Each row is where one point has got to under a steady rotation. How many steps took it there?
The counts run from 0 to 228.
[121 133 167 129 138 112 121 135  65 108 113 151 146  96  90  93 127 157
 138 171 115 123 156 186 165 127  88 124  72 101  95 116 108 142 151  94
 141 138  71 150 143 137 114 101 109 133 161 126 145 126 141  85 105 116
 155 160 152 107 134 100 105 142 138 158 111 120 137 146 113 121 113 103
 138 132  60 157 159 113  98 100 123]
147
[151  65 106 112 177 123 176 133 120 159 181 105 123  89 159 113 139 135
 152 141 129 109  82  96 148 170 133  90 119 129 157 159 143 174 163 146
 126 132 132 116  99 126 123 128 138 101 109 162 113  87 155 156 126  97
 155 141  90 155 155 129 146 131 116 130 101  89 120 168 146 126 114 144
  98 103 125 106 115 130 143 161 108]
226
[ 85  81 146 128 129 128 111 136  88 116 122 119 147 143 141 134 102 138
  95 120 115  67  87 137 111 172 118 152 131 112 130  92 120 146 108 128
 122  78 107 121 118 115  89 162 128 103  61 105 152 145 110 116 154 179
 149 128 106 119 121 149 117 139 151 175  93  97 106 147  94 154 133 166
 120 149 160 123 110  90 148 149  65]
192
[133 156 156  98 122 128 103  86 125 132 159  54 108 113 108 117 111 166
 209 182 130 175 121 107 148 104 140  87 112 127  96 137 131 124 139 128
 169 151 141 101 115 192 126 139 150 102 151 128 131 104 120 138  93 128
 132 147 129 139 176 119 136 143 158 164 111 137 117 125  97 146 126 160
 154  95 165 128 164 126 149 146 106]
217
[ 84 152 142 135 131 158 121 132  69 130  96 119 125 159 107 138 104 179
 134  84 136 110 140 135 147 136 131 106 129 120  83 129 146 130 146 108
 153 131 159 149 157 150 113 127 170 136 151 166 141 128 116 104 108 128
 139  94 168 102 120 106 165 132 113 118 109 176 147  90 127 111 124 186
 104 114 164 112 127 162  96 106 114]
61
[ 98 116  71 146 201  90 170 113 117 154 133 109 153 125 135  87 112 175
 134 119 116 155 152 113 127 202  97 137 109 160  88 114 101 105 139 139
 159 145 152  91 126 125 132 150 124 117 162 139 126 131 110 130 112 127
 134 118 113 159 127 121 173 123 138  95 118 108 173 136 132  93 120 158
 137 146 117 101 141 118 125 130  73]
7
[ 96 163 147 101 142 180 116 149  92 134  81  87 106 151 130 131  97 131
 165 125 159 139 150 112 159 137 113 143 145 140  88 115 201 122 162 124
 130 115 112 122 135 134 110 152  92 174 148 157 114 155 127 134 106 141
 174 108 122  94 117 126 146 128 109 121 121 172 108  86 134 124 127 136
 138 181 140 139 134 101  94  90  81]
211
[ 79 137  73 154 186  70 136 119 155 133  96 138 160 140 161 124 126 135
 123 113 131 131 115  88  94 192 130 146 132 172 104 135  93 126 133 139
 132 110 162  86 115 138 129 141 123 127 113 127 134 175 113 155 114 151
 117 102 103 131  98 102 185 128 156  92 134 100 110 131  99 152 159 127
 157 154 150  78 119 131 128 148  82]
103
[121 151 151  95 169 147 131 108 140 142 133  84 158 109 140 129 121 118
 132 139 150 128  96  74 151 135 151 174 158 102 143 139 121 135 147 129
 145 122 149  88 125 160 111 139 124 175  79 123 148 133 170 102 120 138
 124  91  54 151 164 145 134 141 116 130 120  77 118 122 102 120 110 154
 156 109 179 114 137 130 191 154 123]
133
[ 97 148 144 131 115 140 104 142  92 117  96 149  97 118 137 151 121 125
 134 138 153 108 122 112 126 157 144 183 180 113 111 115 106 110 149  82
 119 119 128 100 139 126  92 101 111 182 101 105 166 142 145  90 157 122
 141  90  73 133 127  84 142 162 142  67 129 131 102 124  98 125 117 105
 125 162 127 141 104 109 125 120 138]
49
[101 114  82 108 137  79  91 157 122 149 108 131 121 115 141  97 106 171
 103  98  64 124  82 131 114 156  99 154  90 135 108 134  90 143 133 106
 160 123 124  98 149 151 117 139 110 110 150  97 114 145 134 114 126 103
 118 110 152 136 102 148 111 165 154 160 130  99 121 179 116 102 163 164
 169  95 140 114 142 114 157 159 117]
197
[ 96 164 138  74  92 164 104 134 121 131 102  92 102 156 144 133 124 104
 172 118 121 125  69 118 153 128 150 122 156 140 119 111 192  75 109 136
 125  75 167 116 149 129 118 159 143 115 137 157 152 117  93 148 111 112
 170 139 139 133 162 118 136 129 122 133 152 133  91 129 131 149 115 161
 144 132 193 129 110 129 143 124 134]
124
[117 118 103  92 102 144 107 147  94 130  97  81 100 143 160 133 111 115
 192 134 141 133 100 125 142 145 140 104 136 174  99 122 177 107 126 151
 126 103 145 130 139 143 102 174 104 124 121 168 115  98 107 162 103 109
 179 122 103 135 139 112 133 150 148 139 149 144  97 147 166 166 152 136
 148 123 170 119 122 111 111 156 118]
123
[113 142 139  87  70 124 144 156  76  99 115 116 118 142 118 143 118 108
 165 167 151 169  93 126 145 113 127  86 134 166  85  86 116  91 122 130
 109  86 138 126 168 144 108 156 140 117  85 146 140 128  79 130  88 118
 136 138 116 125 121 136 114 152 148 120 180 103 156 139 162 164 140 108
 179 121 125 177 123 112 116 120 142]
181
[ 95 141 164 130 137 152 131  96  90 111 120 100 135 136 120 134 129 162
 143 145 175 116 193 141 126 171 139 163 147 115  97 116 125 107 172 117
 119 135 149 128 139 146 123 120 114 158 133 162 135 132  92 143 135 155
 185 155  74 145 135  86 144 112 133 113  84 141 115 103 120 123 102 134
 125 168 149 117 133 115  79 113 103]
153
[ 97 148 108 122 147 143 116 152  92 107  78 165  91 127 112 128 138 147
 130 124 124  83 119 155 142 117 117 167  91 126 118 135 131 167 139  79
 105 134 123 161 144 123  93  96  95 110 152  97 140 151 147 107 125 113
 163 129 170 125 114  50 121 142 159 133 120 132  98 164 135 157 111  89
 118 133  97 111 126 139  81 124 128]
52
[ 85  90  84 141 172 124 137 142 103 151 114 154  99 112 136  95  94 157
 106  89 116  77 100 111 118 166 139 163 127 117 106 112 115 103 126 100
 149 124 137 112 106  84 105 117 159 137 140 106 130 118 156 106 134 120
  86  93 128 153 129 126 152 144 126  92 134 130 132 125 112  85 110 187
  98 140 156 112 121 132 156 138  88]
195
[114 154 142 101 111 123 140 180  92 124 129 133 110 131 126 135 112 112
 127 129 141 166  78 133 174 150 129 170 158  99  67 128 119 122 154  73
  94 108 135 105 181 144 114 120 102 158 132 120 138 112 110 103 138  89
 168  89 136 113 150 108 135 147 117  80 127  99 139 130 103 130 115 124
 139 168  96 165 114 120 109  71 140]
144
[110 184  88 112 184 100 118 172 140 143 103 129 128 134 135  95 123 147
 112 120  79 129  92 119 157 131 110 171 130 144 112 147  91 156 146 126
 133 126 129 124 157 135 134  96  87 136 139  97 121 118 145 132  84  70
 154  85 119 130 172 103 170 116 135 129 114  70 104 176 130 116 128  96
 168 147  98 104 122 143 152 105 120]
140
[ 99 127  99  94  90 111 126 139 123 117 122 129 118  96 154 147 135 108
 130 125 167 135 133 115 118 149 113 155 165 161 135 118 138 133 157 155
 113 106 140 131 154 158 133 133  94 128 141 193 108 173  96 170 139 115
 189  99 111 123  90 140 129 101 186 130 141 160  95 129 155 129 175  99
 160 151 131 126 126 101  88  94 114]
19
[122  99 123 116 152 106 141 185  63 154 128 162 117 103 118  82 102 145
 116 138 100 112  97 125 128 138  75 144  84 125 127  94  89 154 127 100
 170 130  98 118 129 117 104 120 138 135 124 100 109 149 175  95 134 106
 102 117 116 117 117 136 116 187 115 144 135 105 149 160 123  97 126 141
 128  91 116 149 112 119 177 138 135]
43
[147  94 106 108 154 123 158 156  84 169 148  99 141 112 166 114 119 117
 136 113 126 141 103 101 134 181 124 135 141 134 138 127 127 147 158 164
 122  88 143  94 158 145 124 138 106 127 125 178 108 109 129 146 129  68
 169 105  81 164 157 132 146 118  99 123 130  65 127 167 144 109 144 152
 113 103 131 105 108 127 151 148 132]
227
[ 88 177  97 116 179  98 117 133 126 145 118 130 119 122 123  73 116 169
 151 126 120 119 107  91 137 126 120 183 142 134 132 120  67 113 128 117
 157 147 131  97 120 138 130 101 130 129 111  81 125 157 144 100 106  96
 103  67 100 136 129 121 155 148 177  73 115  95 147 184 128 125 133 121
 153 139 130 118 114 120 160 146  98]
45
[111 123 168 124 108 140 126 132  95 131 149 122 163 151  95 150 121 140
 133 145 101 102 132 182 121 135 118 101 124  88  96 107 127 145 156 100
  93  89 140 125 132 161 119 130 126  96 129 148 139 114 106 134 177 153
 160 158 154 120 136  85 118 100 148 167  59 158  93  90  92 161 134 166
 114 126 128  98 122 148  91 135  93]
155
[110 134 192 140 136 115 122 104 125  92 116  88 184 137 136 124 147 120
 135 154 134 115 147 126 140 197 135 131 125 136 127 124 102 126 143 149
 128 105 139 126 133 123 127 139 138 141 126 139 161 112  95 144  86 162
 165 172  76 140 167 132 162 116 124 161  74  79 110 136  89 128 109 148
 119 175 131  99 122 137 122 131  98]
0
[103 126 118  95 151 125 185 114 151 119 137  97 113 111 170 120 121 108
 123 129 130 106  92  73 139 174 136 172 125 141 155 137 133 104 106 147
 135 117 162 104 143  92 119 138 137 137  99 107 153 107 152 169 108 135
 111 148  79 140 147 144 167 149 137 140 163  66  94 137 118 126  90 128
 166 148 179 100 126 128 193 127 106]
37
[123 121  92 132 166  88 148 145 111 144 159 168 134  95 103 137 160 140
 120 136 145 119 108 129 100 137 107 137 123 118 126 110 100 147 153 109
 129 129 126 126 108 165 139 116 133  92 152 118 133 187 142 116 178 132
 141 107 178 117  93  95 131 109 187 124 121 178 126 115 100 141 177 104
 127 101 110  94 148 139  93 133 100]
14
[ 96 118 151 168 146 119 156 125  82 145 146 142 169 134 119 107 121 133
  99 103  75  96 122 133 134 181 105 115 126  97 106 101 114 139 130 137
 139  90 143 134 135  87 119 120 171 121 149 138 149 109 101 128 117 154
 124 124 148 109 138 133 178 107 122 148 103 131 124 119  74 100 109 184
  93 160 132  91 103 154 137 101  64]
4
[124 153 191 124  96 121  92  99 129 101 121 116 161 106 119 109 129 152
 168 145 144 111 156 129 121 149 134  83 132 108 129 118  74 113 174  88
 140 145 146 158 131 161 140  94 132 115 167 175 135 100 102 110  77 110
 134 132  99 132 132 127 166 107 165 113 103 115 111 171  96 126 143 177
 112 140 112 106 126 158 112 124 124]
150
[115  89  82 137 119  88 137 107 135 166 166 103 114 105 129 103 101 178
 139 143  86 135 134 139 115 178 121 102 107 137  98 135 126 129 151 139
 146 116 144  92 123 182 133 124 109 110 168 155 101  94 121 163 149 130
 140 165 150 151 161 126 114 108 167 184 117 139  90 121 101 107 140 190
 144 122 146  96 171 126 131 148 103]
159
[105 165 139 119 104 165  92 131 105 131  81 133  90 133 116  85 133 131
 179 147 116  92 151 135 111  92 119 123 123 139 130 100 162 100 116 142
 178 135 147 163 131 124 119  96 137 120 155 160 100 136 139 166  99 120
 132 147 124 119 127 103 168 146 139 158 140 171  73 140 143 136 132 110
 131 133 202  92 109 139 150 121 141]
120
[132 156 138  91 118 115 138 153 178 137 163 136 156  79 121 161 133  87
 128 153 162 135  86  78 120 130 125 147 172 130 169 135 117 142 139 149
 112 125 146 105 133 181 171 116 116 131 110 156 104 150 157 152 159 142
 130 132 115 122 123 173 147  99 174 157 132 134  95 120 106 146 169  99
 164 134 137  99 154 129 176 110 120]
171
[111 166 150  80  73  87 110 134 143 110 136 128 121  73 120 127  96 114
 157 145 156 147 126 115 127 113 130 136 120 106 143 138 107 103 140  84
 124 146 123 124 142 188 159 113 117 119 169 138 116 145 148 142 142 123
 100 126 126 122  72 167 126 140 189 126 134 150 109 154  95 114 169 158
 188 130 161 156 143 112 151 120 118]
113
[146 131  80 114 178  95 174 144 131 148 108 149 161  83 157 117 160  83
 162 129 167 136 116  78 105 157 141 129 135 152 128 129 123 117 146 141
 118 109 169 113 128 161 137 119 126 144 123 203  93 153 163 145 123  93
 132 119  95 144  91 125 168 113 120 102 181 138 129 128 158 110 182 129
 141  93 121 110 124 150 142 132 156]
169
[122 149  91 116 180 133 111  99 118 157  95  74 146 164 149 137 131 164
 174 130 147 166 136 110 130 162 157 100 123 163  77 135 131 136 156 137
 149 129 151 100 131 155 124 162 121 130 156 175 116 147 116 140 109 131
 156 123  97 145 137  78 169 138  95 102 101 155 132 106 121 119 148 157
 134 104 173  94 139 135 111 163 126]
65
[107  95 178 136  89 121 150 123  42  90 140 137 100  98  91 133 119 145
 144 178 177  94 134 147 109 138 103  95 103 118 106  82 103 143 123 137
 168 112 126 155 127 122 101 112 175 135  90 109 141 119 145 100 111 167
 102 166 103  95 135 112 117 184 140 164 174 123 127 110 119 162 111 103
 117 126 130 144 137 124 121 127 125]
184
[142 108 123 108 180 121 174 116 138 142 163 105 143  88 127  80 165 120
 151 143 115  79  85 102 140 147 131 128 117 107 164 146 151 131 140 144
 136 117 134 115  84 117 130 121 135  92 125 137 141  96 172 147 116 121
 146 146 125 166 180 112 158 104 124 161 101 112 102 165 119 149  94 137
 106 102 141  96 128 153 162 168 107]
225
[101 117 134 124 158 141 188 134  85 138 152  90 147 154 108 162  92 140
 109 140 107 129 124 165 146 183 117 141 106 124  71 115 128 142 168 121
  59  89 148 105 159 143 110 142 114 115 108 143 145  95 123 130 145 135
 164 171 119 117 132  73 111 119 101 159  94  93 134  88 103 144 111 154
 127 136 117 126 126 141  99 132 112]
2
[ 80 117 126 112 140 131 163 116  92 143 114  83 101 140 162 125  91 141
 107 120 118 115 136 135 117 163 144 186 130 130 109 118 101 106 123 135
 118  94 187  95 174 128 114 127 109 135  94 128 131  98 130 138 142 134
 143 162  58 145 132 109 127 155 134 127 140  52  98 135 140 120 107 153
 151 145 185 115 111 107 153 162 129]
190
[128 100 126 155 141 125 132 113 111 147 133 125 137 109 132  79 130 145
 142 137  94 103 162 143 104 174 113  97 122 124 110 105 144 110 162 135
 176 124 151 119 113 120 121  94 148 136 191 174  98  83 129 144 119 149
 144 180 140 158 167 114 167 102 126 168 106 146  85 116 104  95 120 179
  97 147 151  86 148 133 123 117 110]
158
[ 93 174 149  78 110 157 119 143  92 101  82 136 110 121 110 129 141 130
 149 145 192 128 171 124 121 134 128 164 135 156 146 120 146  98 127 114
 145 153 129 143 151 149 126 134 106 134 134 159 130 184 112 150 136 146
 152 108  85 117  76 126 153 167 148 119 125 178 123 122 164 141 139  90
 169 128 166 146 140  85 110 100 116]
115
[135 157 191  91 155 174 145 117  88 122 143 107 149 132 122 121 156  97
 160 159 128 139 115 117 143 158 140 107 133 128 137 112 166  70 121 119
 141 100 151  87 143 106 107 160 153 133 133 165 157 105 117 136 145 142
 151 157  86 133 178  97 147 137  74 132 125 147 103  98 105 136 109 145
 108 107 172 116 133 137 147 122 155]
220
[127 100 103 112  99  94 138 152 138 132 157 131  92  71 157 158 128 120
 146 166 162 132 131 114 132 146 127 159 146 138 131 144 123 141 187 108
 103 137 129 112 151 180 149 106  76 118 146 163  95 137 152 168 161 118
 157 146 118 147  96 135 128 114 200 141 143 145  76 124 139 133 169 109
 176 140 125 118 148 113 128 129 108]
18
